128 stands for zero in the data rows.
Here are some numbered points:
[129, 123, 116, 96, 154, 187, 194, 160, 124, 143, 127, 114, 136, 122, 97, 121, 105, 122, 104, 130, 108, 173, 135, 108, 100, 165, 167, 124, 149, 130, 143, 95, 88, 115, 165, 132, 97, 120, 110, 178, 134, 67, 142, 174, 162, 136, 157, 138] 0
[117, 102, 131, 95, 125, 149, 176, 156, 126, 128, 150, 179, 135, 111, 107, 111, 81, 180, 113, 87, 139, 138, 175, 136, 86, 142, 211, 139, 153, 155, 144, 156, 47, 155, 153, 140, 34, 171, 131, 106, 95, 135, 132, 115, 86, 93, 139, 114] 1
[138, 83, 138, 158, 100, 165, 114, 134, 126, 147, 111, 87, 162, 133, 138, 102, 114, 121, 122, 75, 130, 131, 78, 156, 160, 109, 119, 116, 125, 131, 100, 80, 110, 107, 135, 81, 178, 110, 114, 149, 109, 54, 141, 146, 161, 184, 136, 120] 2
[149, 112, 133, 169, 168, 90, 87, 144, 172, 111, 90, 101, 166, 151, 149, 188, 158, 115, 131, 144, 151, 123, 106, 99, 181, 132, 82, 125, 146, 87, 163, 160, 160, 94, 113, 156, 143, 149, 190, 146, 156, 107, 104, 135, 139, 174, 154, 123] 3
[97, 115, 145, 149, 116, 85, 80, 91, 155, 120, 123, 158, 95, 134, 81, 142, 165, 107, 92, 160, 141, 118, 108, 115, 121, 98, 119, 151, 132, 95, 122, 136, 106, 127, 130, 164, 126, 114, 181, 105, 146, 238, 112, 97, 72, 131, 111, 77] 4
[130, 126, 111, 108, 149, 180, 199, 107, 101, 125, 131, 149, 102, 138, 145, 93, 99, 133, 96, 99, 94, 149, 146, 109, 90, 151, 150, 114, 139, 161, 138, 123, 118, 154, 133, 130, 94, 127, 112, 158, 145, 128, 113, 174, 165, 114, 120, 134] 5
[121, 134, 119, 194, 146, 107, 81, 89, 130, 117, 118, 109, 122, 164, 113, 153, 183, 113, 115, 136, 139, 107, 118, 131, 102, 145, 66, 136, 117, 113, 181, 151, 189, 143, 97, 144, 157, 89, 157, 150, 183, 191, 87, 103, 130, 129, 143, 96] 6
[132, 122, 137, 156, 124, 133, 78, 89, 96, 91, 140, 115, 133, 163, 185, 95, 127, 114, 196, 70, 136, 109, 136, 148, 161, 117, 104, 113, 125, 169, 116, 126, 141, 154, 117, 80, 161, 127, 105, 108, 76, 101, 156, 105, 141, 164, 129, 158] 7
[151, 137, 134, 108, 136, 157, 195, 175, 126, 157, 151, 123, 174, 113, 102, 152, 137, 85, 132, 136, 53, 128, 99, 155, 106, 173, 127, 140, 124, 108, 177, 93, 176, 99, 151, 141, 132, 85, 134, 144, 186, 67, 130, 162, 182, 111, 150, 148] 8
[110, 121, 122, 152, 160, 98, 89, 71, 113, 50, 132, 105, 110, 194, 134, 140, 141, 122, 172, 144, 143, 130, 154, 75, 145, 139, 124, 155, 162, 134, 176, 152, 139, 145, 109, 116, 109, 150, 146, 151, 118, 162, 135, 95, 122, 162, 125, 120] 9
[142, 163, 114, 94, 158, 142, 187, 149, 130, 136, 137, 182, 136, 100, 201, 146, 130, 89, 140, 136, 68, 123, 145, 119, 128, 154, 128, 115, 117, 124, 132, 150, 171, 148, 153, 163, 119, 128, 127, 87, 150, 154, 104, 129, 141, 78, 109, 128] 10
[124, 97, 142, 156, 125, 119, 108, 130, 153, 127, 119, 69, 142, 157, 50, 154, 163, 99, 108, 168, 142, 135, 72, 104, 136, 142, 94, 153, 141, 88, 163, 83, 158, 83, 132, 140, 156, 104, 146, 202, 185, 121, 106, 136, 155, 195, 135, 104] 11
[120, 147, 125, 102, 20, 84, 74, 128, 114, 152, 132, 125, 86, 118, 80, 102, 115, 175, 151, 135, 151, 114, 103, 192, 179, 58, 150, 134, 94, 131, 29, 131, 44, 132, 140, 84, 129, 154, 116, 86, 80, 135, 188, 106, 43, 129, 74, 152] 12
[167, 175, 173, 122, 136, 129, 167, 164, 125, 113, 135, 159, 178, 120, 197, 171, 78, 179, 147, 86, 104, 163, 152, 138, 163, 125, 194, 124, 133, 127, 125, 175, 140, 145, 132, 156, 36, 211, 144, 81, 119, 93, 100, 138, 116, 97, 93, 165] 13
[116, 108, 112, 126, 84, 145, 152, 171, 150, 164, 144, 65, 154, 92, 112, 68, 128, 164, 158, 106, 167, 97, 81, 143, 161, 104, 152, 134, 111, 149, 82, 74, 92, 85, 139, 60, 188, 147, 75, 157, 93, 62, 178, 107, 137, 159, 120, 146] 14
[139, 153, 146, 81, 10, 61, 52, 103, 89, 149, 153, 151, 87, 133, 110, 128, 124, 116, 148, 119, 123, 89, 125, 227, 137, 105, 77, 149, 98, 143, 77, 104, 142, 143, 103, 111, 143, 71, 84, 56, 114, 132, 137, 103, 94, 123, 95, 156] 15
[109, 135, 136, 91, 117, 138, 195, 141, 136, 148, 179, 166, 134, 108, 111, 116, 130, 107, 123, 137, 94, 124, 155, 139, 92, 168, 166, 148, 137, 141, 152, 99, 135, 148, 157, 139, 95, 104, 95, 97, 147, 159, 117, 102, 142, 107, 116, 127] 16
[103, 183, 133, 37, 80, 116, 128, 134, 111, 139, 153, 192, 59, 120, 78, 149, 124, 113, 117, 196, 86, 177, 158, 153, 120, 134, 184, 145, 123, 109, 82, 117, 70, 160, 165, 147, 57, 114, 109, 83, 127, 144, 151, 125, 65, 90, 93, 137] 17
[129, 101, 128, 200, 107, 162, 88, 108, 96, 145, 112, 133, 131, 129, 179, 78, 130, 145, 116, 44, 148, 97, 133, 183, 96, 102, 87, 101, 102, 159, 112, 146, 148, 143, 93, 100, 160, 93, 124, 105, 118, 134, 118, 118, 120, 119, 139, 115] 18
[148, 155, 127, 135, 135, 126, 45, 163, 133, 142, 107, 85, 150, 121, 177, 150, 106, 178, 132, 148, 208, 149, 183, 131, 152, 149, 75, 98, 77, 171, 122, 133, 128, 135, 80, 93, 195, 102, 46, 108, 70, 42, 127, 100, 146, 156, 160, 134] 19
New points follow, each followed by the numbers of its two nearest points above, looking only along the 3 directions in which the numbered points spread most, nearest first.
[124, 77, 136, 181, 110, 179, 138, 110, 122, 127, 105, 113, 135, 125, 212, 59, 86, 180, 113, 22, 159, 136, 117, 126, 157, 81, 155, 103, 131, 171, 78, 123, 79, 144, 132, 91, 139, 165, 108, 125, 60, 112, 137, 124, 140, 180, 113, 137] 14 2
[118, 110, 113, 131, 173, 191, 193, 119, 122, 122, 123, 144, 113, 113, 162, 86, 84, 184, 92, 72, 144, 159, 166, 88, 89, 141, 193, 125, 155, 173, 118, 163, 83, 167, 145, 131, 53, 178, 126, 141, 110, 152, 123, 140, 120, 111, 127, 115] 13 5
[132, 167, 99, 77, 177, 156, 179, 170, 139, 137, 121, 145, 123, 104, 169, 143, 134, 80, 125, 180, 101, 159, 140, 84, 153, 157, 132, 108, 120, 121, 108, 121, 133, 121, 160, 153, 126, 129, 128, 116, 134, 91, 138, 146, 136, 114, 133, 127] 5 10
[125, 172, 132, 58, 76, 108, 131, 126, 97, 137, 130, 186, 79, 137, 73, 174, 105, 120, 109, 152, 87, 145, 165, 179, 113, 142, 184, 158, 147, 116, 97, 142, 60, 157, 146, 146, 25, 130, 137, 75, 122, 119, 149, 136, 79, 72, 117, 165] 17 1
[161, 229, 120, 97, 179, 142, 130, 183, 130, 156, 110, 125, 156, 101, 143, 198, 123, 132, 124, 204, 130, 150, 195, 128, 105, 186, 81, 92, 85, 125, 181, 160, 210, 142, 90, 162, 149, 83, 100, 112, 149, 64, 109, 137, 160, 55, 177, 137] 8 5
[122, 183, 90, 90, 197, 156, 181, 131, 96, 87, 133, 136, 127, 106, 128, 110, 125, 118, 203, 142, 89, 141, 143, 90, 131, 111, 194, 125, 157, 134, 108, 138, 103, 142, 165, 106, 122, 184, 132, 159, 86, 114, 180, 164, 106, 87, 123, 170] 13 5
[123, 132, 112, 179, 184, 177, 182, 158, 125, 126, 138, 162, 163, 96, 189, 104, 114, 177, 132, 65, 136, 133, 181, 130, 97, 150, 187, 115, 156, 148, 144, 182, 124, 162, 122, 142, 74, 180, 156, 110, 125, 118, 105, 119, 122, 69, 160, 119] 5 13
[141, 173, 115, 94, 170, 157, 183, 170, 140, 134, 129, 169, 156, 90, 184, 157, 141, 91, 136, 165, 90, 140, 143, 113, 153, 160, 121, 103, 112, 107, 121, 140, 169, 134, 161, 165, 121, 141, 135, 99, 154, 95, 121, 143, 150, 92, 127, 134] 5 10
[124, 151, 107, 120, 147, 180, 230, 183, 141, 169, 134, 111, 161, 80, 105, 102, 114, 148, 129, 136, 111, 134, 116, 105, 111, 119, 197, 125, 144, 122, 123, 112, 102, 105, 161, 122, 134, 180, 126, 173, 143, 96, 150, 172, 130, 103, 138, 142] 0 5
[133, 138, 118, 181, 108, 152, 79, 100, 77, 157, 132, 118, 118, 128, 157, 108, 160, 116, 152, 84, 122, 93, 122, 191, 102, 132, 43, 93, 81, 144, 120, 126, 183, 152, 99, 104, 191, 53, 105, 113, 141, 123, 128, 105, 138, 107, 155, 122] 18 7
[122, 114, 122, 159, 140, 117, 92, 54, 119, 104, 109, 94, 86, 179, 108, 113, 168, 121, 90, 138, 138, 123, 108, 101, 105, 135, 58, 127, 132, 117, 172, 116, 175, 138, 104, 140, 135, 100, 140, 176, 192, 210, 80, 124, 138, 170, 115, 88] 6 9
[106, 143, 141, 110, 110, 143, 174, 154, 118, 153, 161, 192, 136, 77, 93, 127, 133, 116, 119, 124, 74, 123, 134, 166, 69, 146, 163, 141, 137, 107, 142, 128, 130, 141, 159, 152, 102, 103, 132, 83, 149, 164, 129, 128, 107, 65, 148, 104] 16 10
[140, 137, 124, 117, 120, 131, 234, 170, 135, 149, 178, 146, 168, 95, 128, 113, 108, 172, 140, 96, 95, 93, 127, 148, 86, 140, 178, 150, 136, 149, 171, 149, 148, 133, 139, 128, 100, 170, 120, 114, 150, 151, 127, 136, 117, 67, 99, 144] 13 16
[102, 104, 146, 181, 147, 143, 133, 80, 152, 112, 120, 108, 103, 153, 129, 112, 156, 130, 80, 134, 130, 125, 104, 77, 112, 117, 115, 139, 123, 113, 136, 124, 158, 131, 120, 140, 143, 116, 137, 156, 164, 221, 89, 118, 125, 165, 95, 77] 9 6
[120, 58, 138, 173, 77, 136, 94, 132, 117, 144, 113, 176, 149, 92, 165, 92, 112, 134, 122, 18, 142, 80, 95, 204, 142, 52, 143, 115, 137, 126, 45, 163, 51, 105, 145, 121, 120, 166, 201, 57, 62, 135, 147, 124, 60, 119, 148, 115] 15 12
[110, 67, 133, 133, 70, 125, 86, 104, 96, 152, 113, 155, 110, 134, 112, 89, 130, 90, 126, 78, 110, 90, 81, 206, 143, 92, 115, 132, 112, 131, 60, 127, 62, 122, 137, 103, 141, 108, 159, 91, 82, 120, 178, 131, 90, 132, 131, 125] 15 18
[125, 82, 159, 156, 103, 78, 110, 98, 150, 107, 140, 110, 136, 172, 92, 134, 136, 145, 112, 105, 163, 98, 107, 114, 123, 138, 123, 170, 144, 137, 196, 117, 133, 124, 109, 142, 85, 126, 145, 138, 146, 176, 97, 86, 141, 158, 112, 113] 9 6
[99, 96, 157, 165, 96, 70, 90, 93, 162, 121, 131, 155, 132, 130, 77, 135, 171, 98, 103, 129, 127, 96, 88, 140, 109, 88, 116, 164, 148, 72, 116, 136, 120, 108, 136, 156, 132, 98, 201, 108, 149, 225, 105, 94, 85, 124, 132, 80] 4 9
[81, 150, 124, 145, 185, 77, 64, 75, 122, 72, 112, 113, 74, 148, 66, 146, 209, 56, 166, 235, 112, 154, 124, 88, 122, 90, 123, 137, 147, 65, 118, 121, 146, 90, 117, 95, 196, 91, 144, 192, 124, 173, 152, 161, 147, 145, 155, 122] 6 9
[134, 184, 130, 55, 61, 72, 166, 153, 120, 139, 150, 186, 114, 99, 79, 136, 97, 174, 138, 159, 120, 115, 153, 166, 120, 114, 195, 161, 125, 126, 93, 167, 101, 140, 129, 157, 60, 175, 132, 77, 132, 161, 145, 130, 59, 35, 85, 172] 17 1
[131, 84, 129, 149, 109, 172, 116, 128, 122, 146, 109, 89, 137, 146, 147, 83, 104, 119, 104, 81, 138, 133, 93, 163, 152, 111, 129, 114, 120, 130, 80, 76, 99, 109, 138, 81, 174, 105, 98, 153, 102, 65, 155, 148, 161, 179, 134, 134] 2 19
[129, 73, 144, 191, 149, 154, 145, 141, 185, 112, 93, 104, 166, 137, 130, 122, 114, 166, 97, 93, 161, 155, 98, 64, 150, 95, 182, 141, 182, 99, 120, 133, 87, 83, 142, 150, 100, 193, 174, 191, 131, 123, 107, 143, 134, 191, 135, 110] 8 5
[114, 150, 117, 103, 130, 146, 162, 142, 115, 152, 133, 208, 118, 87, 131, 137, 140, 99, 107, 138, 76, 128, 156, 142, 71, 124, 151, 117, 125, 114, 119, 156, 129, 141, 151, 174, 104, 98, 137, 68, 147, 187, 116, 137, 89, 54, 142, 113] 16 10
[164, 221, 108, 70, 188, 144, 126, 178, 134, 144, 129, 92, 120, 111, 122, 186, 112, 145, 133, 227, 146, 175, 200, 99, 118, 209, 91, 86, 86, 160, 182, 130, 177, 159, 107, 147, 144, 82, 40, 147, 142, 39, 126, 137, 174, 96, 164, 133] 8 0
[120, 136, 119, 91, 113, 131, 229, 156, 134, 135, 170, 138, 146, 100, 109, 105, 99, 159, 147, 114, 117, 101, 133, 133, 100, 139, 179, 155, 126, 165, 158, 133, 124, 135, 133, 126, 94, 178, 96, 122, 127, 159, 145, 122, 115, 71, 102, 148] 13 1
[88, 88, 142, 151, 105, 84, 113, 99, 146, 115, 121, 157, 99, 143, 71, 133, 164, 69, 96, 157, 118, 102, 85, 120, 130, 110, 144, 160, 152, 82, 107, 129, 94, 103, 154, 150, 109, 114, 200, 104, 148, 220, 143, 112, 71, 141, 103, 91] 4 9
[128, 97, 139, 101, 126, 146, 207, 155, 133, 122, 171, 157, 176, 130, 150, 114, 77, 171, 129, 61, 127, 131, 154, 129, 108, 146, 212, 149, 164, 176, 160, 136, 89, 142, 151, 141, 42, 182, 126, 101, 99, 114, 119, 117, 133, 102, 114, 144] 13 1
[155, 136, 155, 139, 122, 76, 67, 131, 147, 101, 114, 86, 130, 173, 134, 183, 136, 147, 139, 162, 151, 156, 116, 107, 198, 129, 104, 139, 135, 90, 146, 144, 146, 114, 115, 147, 100, 158, 159, 141, 156, 100, 106, 117, 132, 191, 108, 149] 9 3
